Each row is where one point has got to under a steady rotation. How many steps took it there?
The counts run from 0 to 188.
[172 102 102 146 116 138 169 111 150 128 142 156 141  91]
21
[ 86 118 119 144  91 174 124 130 133 117 134 113 113 191]
119
[ 93  96 133 146 120 139 105 168 141  90 111 139  94 183]
75
[144 184  89 127 132 137 130 117 111 123  84 171 117 119]
1
[122 128 110 113 139  89 195 130 113 104 147 101 134 123]
29
[147 147 121 112 116 152 109 104 153 151 142 116  63  98]
140
[138 136 104 120 113 137 103 154 145  82 121 122  65 144]
44
[ 96 145 124 123 111 138 115 143 158 133  77 183 111 160]
89
[102  90 142 126 133  62 178 134 125 126 134 152 116 130]
73
[135 120 169 103 126 131 139 150 190 125  98 159 128  89]
64
[107  57 130 161 125 104 147 152 118 102 144 118  93 158]
74
[124  79  82 160 133 148 155 139  99  98 153 124 133 158]
4
[113 171 105 118 115 168 142 164 153  99  86 145 146 135]
19
[156  95 115 146 110 133 132  54 137 160 138 119 124 136]
123
[126 136 160 151 155 140 135 138 196 161  91 111 108 114]
95
[ 87 123 121 112  96  98 191 110 113 145 163 119 135 117]
130
[120 148 152 108 134 141 147 140 162  76 110  90 154 141]
37
[ 86 102 132 128 124 131 142 138 116 111 185  94  80 135]
144
[135 157 108 103 120  85 177  93 104 107 115 123 148 131]
28
[132 148 109 136 122 146 111 115 154 148 130 109  56 117]
127
[151 130 110 119 122 129  98 147 149  97 114 132  60 147]
57
[114 133 126 133 125 102 150  66 109 160 113 100 142 168]
111
[145 161  88 156 152 158 104 147 127 108 103 133  80 131]
0
[ 90 130 157 152 174 125 131 153 118 104 153  89  80 112]
170
[110 106 157 119 113 160 112  89 105 109 141 108 142 159]
150
[ 97 164 126 137 145 164 141 155 153  96  83 147 156 131]
6
[122 102  96 132 136 129 164 157 128  85 154  90  96 144]
30
[ 99 125 127 149 136 121 143 151 149 147 134  76  83 151]
113
[147 144 134  99 111  77 166  87 108  98 123 119 150 140]
41
[184  83 142 133 119 117 131 121 164 128 113 157 118  78]
65
[177 165  95 125 112 120 131  82 126 123  95 139 117 132]
27
[104 164 153  95  94 149 142 127 139 133 134 174 127  83]
147
[159 127 122 155 147 126 101 125 161 139  95 136  74 118]
83
[109 127 129 132 117 158  85 142 120  97 148 128  57 135]
158
[123 100 162 122 138  90 130  86 113  96 101 114 151 168]
67
[ 97 109 146 133 127 107 176 124  93 126 154 157 139  83]
174
[111 140 153 116 110 141 111 152 167 106  77 163 126 140]
76
[133 131 120 137 137 126 161  94 104  99 110 101 179 159]
10
[181 112  97 160 128 159 155 113 141 153 124 153 131  82]
8
[141 165 105 128  92 135 114  83 135 153 109 151  82 137]
128
[ 86 115 129 129 146 135 138 140 117 111 172  84  73 117]
157
[100 110 114 148 124 144  96 158 154 108 104 141  83 171]
88
[147 145 122 120 119  98 103  99 130 131  83 179  84 130]
71
[125  79 129 144 113 113 166 115 147 170 120 172 137  97]
91
[102 104 144 125 110 122 162 117 107 139 161 164 139  71]
161
[154 142 143 115 137 148 146 157 193 105 115 101 114  97]
38
[158 156 114 108  97 142 102  60 124 146 121 142  93 118]
141
[105 142 145 158 191 134 125 159 135  99 127  90  90 104]
183
[ 98  95 118 163 118 160 122 119 138 116 108  99 154 196]
106
[ 85 130 146 106 124  91 176 108 107 136 173 111 117 108]
143
[114 137  81 142 118 174 125 163 132  83 120 113 116 166]
18
[ 79 121 142 143 159  86 185 120 140 144 126 105 130 156]
99
[ 82 150 174 109 136 139 140 110 147 117 126  73 140 150]
138
[154  88 135 161 141 146 123  69  88 132 142 153 125  99]
180
[118 115 160 147 167 121 130 151 186 130  93 108 101 109]
82
[195 124 106 128 124 140 121 113 166 124 118 120  96  92]
39
[108  74 111 154  96 141 162 120 124 148 161 115 116 154]
118
[ 86 157 147 122 105 182 128 132 156 134 100 127 140 164]
120
[159 151 125 132 157 140 148 151 175 113 114  82  97 102]
25
[112 146 169  96 122 143 128 147 178  68  94 107 147 144]
50
[100 141 167 108 115 145 111 153 168  96  87 142 144 153]
63
[158 117 115 147 128 119 123  68 124 169 102 154 114 136]
97
[187 101 123 108 117 107 120  57 126 110 109 139 115 125]
53
[150  66 141 137 122 114 149 127 164 146 114 169 117  84]
78
[ 85 145 189 121 144 176 115 128 136 100 118 122 136 123]
164
[ 99  94 145 146 117 167  99 100 108  93 155 116 128 168]
163
[103 147 119 112 110 121 168 119 144 164  88 186 135 111]
103
[124 114 142 119 112 152 133 109 129  73 122  97 163 172]
36
[113 100 139 126 111 147 104 143 138  71 118 129 121 181]
62
[151 111 130 146 104 156 154  95 171 179 131 130 120  80]
122
[105 158 116 136  98 137 112 136 151 152  82 173 109 156]
102
[ 86  97 150 150 133 178 104 139 102  91 137 130 132 161]
176
[107 167 114 116  96 110 167 100 133 165 115 168 135 123]
116
[ 88 129 174 137 161 105 135 131 163 104  89  94 143 148]
81
[198 135 110 112 100 115 126  68 120 115 114 138 122 122]
40
[ 91  83 133 156 144 102 152 161 128 123 134 114  84 151]
87
[126 140 134 102 113  64 158 108 106 127  99 179 116 125]
72
[141 149 124  84  89 100 165 131 156 110 118 177 127  88]
46
[111 161 187 115 147 156 122 134 175 126 130 117 112  85]
152
[112 136 135 140 135  74 149  69 106 158  90 127 133 156]
98
[162 113 120 153 131 149 119  98 168 188 114 134 111  85]
109
[114 131 151 125 144 106 126  62  74 105 128 125 129 136]
168
[140 167 104 146 135 141 102 113 100 127  98 183  93 110]
185
[152 121 127 133 132 124  88 131 164 110 104 132  60 124]
70
[122 169 100 136 132 107 184 119 105 141 106 180 136  94]
2
[147 156 118 100  98 131 181 142 160 126 115 168 143  80]
33
[150 135 160 111 128 148 136 153 187 112 106 131 123  87]
51
[161 130 141 125 126 147 106  99 148 135 137 122  85  70]
153
[104 160 152 106 102 161 153 121 175 150 130 155 135  92]
134
[161 106 138 146 139 130 115  58  88 132 130 150 104 101]
167
[127 101  83 157 132 139 173 146 119  88 155 105 110 153]
17
[114  89 151 150 133 136 121 103 120 115 106 116 158 188]
93
[ 86 153 150 139 133 165  99 145 124 105  93 150 134 139]
177
[175 104 100 159 126 141 148  76 113 126 119 141 152 136]
9
[ 88  63 125 156 137 144 145 127  87  97 166 135 113 121]
175
[189 144  88 148 126 148 120 123 162 124 117 113  85 115]
26
[105 152 129 142 169 138 174 136 139 102 117  69 154 134]
11
[130 121 133 131 120 131 155 100 124  77 113  91 175 168]
23
[ 90 105 147 139 145  66 178 136 129 122 136 122 127 147]
86
[112 153 154 123 148 153 126 132 173 130 157  77  88 107]
139
[118 148 141 120 149 141 161 136 159  92 108  72 150 150]
24
[141  85 112 111 100  97 179 131 125 115 156 154 144  99]
47
[122 133 143 103 136  83 190 124 120  91 140  80 128 130]
42
[128 177  94 116 132  91 189 104  94 123 106 151 137 114]
15
[140  98 144 123 106 136 170 103 139 147 173 154 129  73]
148
[171 158  82 151 147 153 111 123 138 124 106 122  78 132]
13
[102 171 128 114 100 158  94 115 118 119 103 178  98 126]
159
[112 135 134 125 131  61 155  86 110 146  95 160 134 146]
85
[103 169 139 119 126 108 140 103  91 120 116 202 130  97]
173
[ 86 120 130 144 160 100 187 126  85 121 141 153 141 106]
187
[ 76 145 166 124 168 102 148 108  98 105 139 103 122 127]
169
[152 116 150 138 143 153 117 102 139 154 137 148  96  64]
166
[200 113 136 127 122 120 128 114 164 125 117 138 106  77]
52
[107 139 103 147 115 147 100 155 152 135 111 124  64 168]
101
[124 100 137 109 114 143 128 131 136  66 127 106 145 177]
49
[122 170 106 121  98 139 113 110 146 163  97 160 100 154]
115
[138 122 144 108 124  80 147  71 105  95 106 113 144 153]
54
[129 140  92 116 103 164 123 154 141  82 119 119  98 164]
31
[129  55 120 163 117 133 138  99 122 136 127 135 136 161]
92
[122 108 120 128 137 103 147 166 150  85 161  79  77 145]
43
[106 150 129 137 147 139 141 139 174 142 148  66  84 118]
126
[112 165 122 138 124 108 154  96  85 135 100 189 140 114]
186
[ 85 152 156 139 174 126 147 118 100  94 126  95 143 131]
182
[109 166 121  93  87  97 171  90 125 151 128 148 126 130]
129
[ 94  99 120 160 144 108 143 154 142 137 136  85  75 153]
100
[104  62 131 146 121 147 141 106  98 108 191 146 127 112]
162
[167  92 100 150 103 143 154  87 110 105 135 119 163 148]
22
[110 166 140  98  93  97 153  68  96 142 133 137 126 127]
142
[142 148 116 159 158 151 106 134 140 126 116 135  53  97]
184
[134  73 139 132 102 150 133  80 109 123 169 128 123 117]
149
[109  99 161 148 141 118 126  86 118  99 103 119 157 176]
80
[124 112 163 133 164 107 117 162 166 109 119  97  81 120]
69
[118 133 146 131 122 126 139  59 102 138 132  96 155 178]
124
[138 179 113  93  87 129 111 131 152  94  98 163 105 137]
45
[108 158 180 129 155 169 120 134 161 129 118 125 118  74]
165
[166 109 113 149 107 134 131  60 130 166 113 140 121 144]
110
[116 122  90 134 125  94 208 131 107 113 152 119 133 120]
16
[144 151 126 109 107 112 103 120 137 105  96 166  96 136]
58
[116 125 178 127 152  90 153 139 139  89 105  92 132 141]
68
[142 145 115 149 137 165 159 158 177 133 101 153 136  77]
7
[149  89 134 141  99 146 137  53 120 142 163 115 137 134]
136
[120  89 137 121 111  75 174 131 128 119 149 155 124 105]
60
[120  65 111 158 115 132 158 120 134 140 149 121 131 164]
105
[124 151  98 147 125 152 103 137 156 149 132 118  61 157]
114
[102 140 139 122 121 117 150 142 162 163  95 197 134 100]
90
[122 128 145 151 157 119 127  68  83 105 106 121 148 146]
181
[119 111  91 142 139 108 195 137 112 128 148 137 127 106]
3
[106 163 167 134 147 165 116 142 162 123 104 158 136  70]
178
[111  90 116 138 108 105 184 126 139 164 142 165 135 106]
104
[106 116  97 155 130 180 117 156 111  81 111 119 143 179]
5
[160  86 108 119  90 130 182 113 137 124 146 146 144  88]
34
[123  65 122 144 112 108 141 137 107  84 162 121 110 152]
61
[155 133 124 134 127  94 112  87 124 146  86 170 101 144]
84
[ 79 140 163 112 141  98 159 102  93 112 154 108 115 122]
156
[146  62 114 131  93 119 148 117 119  88 160 124 130 149]
48
[141 145 120 159 169 142 141 163 154 111 126  79 105 118]
12
[ 89 109 116 132 100 182 109 132 131 107 150 107 104 183]
132
[168 189  79 121 124 129 127  98 113 119  87 152 117 142]
14
[173  78 137 132 121 106 115  62 120 126 118 152 137 135]
66
[140 106 134 128  93 150 165  93 158 158 159 147 131  80]
135
[104 159 160  96 112 123 141 119 123 122 125 188 128  87]
160
[113 155 147 123 110 168 145 136 192 164 113 142 136  96]
121
[129 112 133 130 143 107 129 164 157  93 138  89  74 122]
56
[164 111 125 160 140 133 116 121 174 179  99 142  82 109]
96
[ 86 137 136 143 146  99 174 100 137 145 120  81 128 150]
112
[126 137 120 141 143 153  83 143 130 109 136 140  61 111]
171
[131 182 114  98 105 147 127 145 160 101  86 155 126 137]
32
[ 96  96 111 133 108 149 157 147 115 117 179  96  98 146]
131
[ 94 160 144 108  89 178 107 126 147 118 118 155  97 124]
146
[159  58 141 162 121 113 130  84 110 127 125 149 139 145]
79
[123 164 126 131 131 150  90 118 101 124 105 179  82 121]
172
[157  73  99 136  93 133 152 100 120  85 154 119 151 150]
35
[ 92 165 148 113  93 193 115 122 156 121 119 137 119 148]
133
[127 145 136  97 103  72 159 120 127 115 103 181 127 107]
59
[ 88 130 167 145 154 133 129 142 172 122  84 102 153 155]
94
[ 99 130 118 132 104 176  89 141 131  94 152 115  71 154]
145
[ 84 146 183 116 145 165 118 113 145 106 123  87 146 137]
151
[160 134 133 124 113 129 114  58 105 144 133 143  92 111]
154
[136 154 116 119 109 157 164 147 163 126 106 155 145  81]
20
[109 135 148 108 123  95 135  51  92 118 128 144 123 125]
155
[ 77 151 157 116 146 119 162 107 137 135 134  62 135 151]
125
[ 87 142 150 132 119 158 126 138 166 141  83 119 145 159]
107
[ 93 102 119 139 103 113 192 113 138 170 160 134 137 117]
117
[120 130 147 122 121 115 142 137 176 139  84 178 122  96]
77
[121 128 174 106 145  85 158 124 137  84 126  86 119 129]
55
[113 115 156 122 112 149 127  69 112 121 136  99 142 165]
137
[111 149 154 133 136 161 139 146 201 161 105 128 117  97]
108
[ 89  85 115 165 153 145 157 148  87 106 170 120 109 112]
188
